(in the rows, 128 means zero)
Rows swapped in pairs by one turn or mirror: which row each one swaps with
The rows were stretched afterwards, more along some directions than others.
zep: [124  92 130  93 114 146 133 118 108 125 119  94 111 116 113 130]
gasu: [112  93 140 103 110 122 134 107 120 126 130 113 117 113 107 121]
buna: [101 117 111 146 143 117 114 117 115 133 116 155 116 145 141 114]
tezo: [125 144 143 101 135 138 102 119 169 139 147 116 128 100 126 153]
tezi: [133 140 140  88 138 173 117 141 161 135 138 105 130 113 115 172]
legap: [133 126 139 141 129 137  79 126 138 150  97 140 135 144 165 145]
riteb: [129 129 144 119  93 139  88  92 159 174 122 125 141 109 130 165]
Lud: [101 136 117 137 143 107  92  92 144 153 125 166 111 126 145 119]
Mag: [104 160 127  83 133 147 133  91 131 129 145 144 105 116 121 134]
tomez: [147 161 139 109 124 185 123 127 157 156 144  90 136 109 108 189]
fimu: [147 156 159 102 136 146  73 105 163 160 115 122 142 121 128 151]
pid: [143 120 138 105 135 154 120 134 128 139 106 137 126 154 160 156]
midim: [115 135 129  74 142 135 139 102 122 115 119 127 105 114 125 125]
Zenok: [135 130 118 157 145 167 124 158 150 143 142 112 144 132 112 141]
zapa: [143 171 140 118 126 171 105 104 158 155 147 107 136 107 123 177]
sut: [112 137 156 100 134 103 135 122 130 128 132 136 130 134 133 113]
Tagiz: [113 135 136 136 145 144 137 127 129 133 121 104 122 124 133 124]
Vakig: [151 160 144 109 126 173 121 119 158 153 152  95 144 104 111 186]
Losur: [129 146 140  90 129 161 119 132 154 133 143 121 125 114 125 148]
Zegap: [109 127 129 134 134 116 142 121 145 118 163 110 108 101  97 130]
vese: [137 137 125 125 144 158  88 124 147 145  95 125 119 146 161 146]
bufo: [ 99 132 124 131 142 112 109 151 121 133 117 133 130 137 133 127]
nelo: [105 125 128 138 128 119 151 133 146 120 161 110 106 110 101 134]
remun: [150 145 158  95 136 136  77 104 161 162 118 118 149 120 130 153]
pivi: [125 126 116 161 145 149 124 154 158 146 144 120 150 124 115 140]
sim: [143 162 159  93 135 151  86 121 158 156 120 120 148 122 121 151]
Gereg: [108 121 117 140 140 129 152 141 138 108 167 110 108 113  97 125]
Ruraz: [113  88 124 107 112 140 136 120 115 126 118 108 107 122 105 131]
Pag: [127 139 127 159 142 158 115 155 170 151 141 107 149 118 108 146]
Tup: [114 141 137 153 136 126 113 105 136 142 125 128 120 127 148 119]
gat: [124 136 139 123  90 125  86  76 164 165 138 144 138 107 117 161]
kapel: [130 149 136  96 131 135 111 115 164 144 134 134 139 105 130 149]
lupo: [117 124 150 104 137  91 120  99 136 134 131 138 127 130 134 117]
pobip: [115 150 143 147 134 136  95  94 141 153 125 114 129 107 137 121]
ven: [130 119 126 153 137 160 139 161 145 131 150 109 149 129 101 137]
Gokol: [ 93 150 131  92 143 128 128  91 139 133 143 130 103 105 125 135]
lam: [121 131 139 139 135 127 124 101 142 129 129 116 114 126 127 128]
kelem: [138 136 122 151 145 156 112 141 167 161 149  95 153 111 114 144]
mede: [136 136 150 105 101 148  81  84 159 174 129 116 150  98 115 162]
Tefud: [117 135 137 138 143 137 111 106 130 136 107 116 115 123 146 124]
tene: [101 124 101 146 149 115 127 123 136 132 127 153 112 149 148 112]
pitu: [120 134 140 126 100 126  81 101 165 166 141 130 140 101 115 156]
dum: [125 141 155 112 122 131  93 136 126 125  88 139 125 155 148 161]
tuv: [121 107 140  85 109 147 138 109 102 121 118 112 108 128 116 145]
kupof: [115 126 145 112 141 102 138 120 131 133 140 135 133 135 135 112]
nupev: [113 150 129  76 142 148 138  94 130 124 145 127 108 114 114 149]

Losur is swapped with Mag
vese is swapped with tene
tuv is swapped with pitu

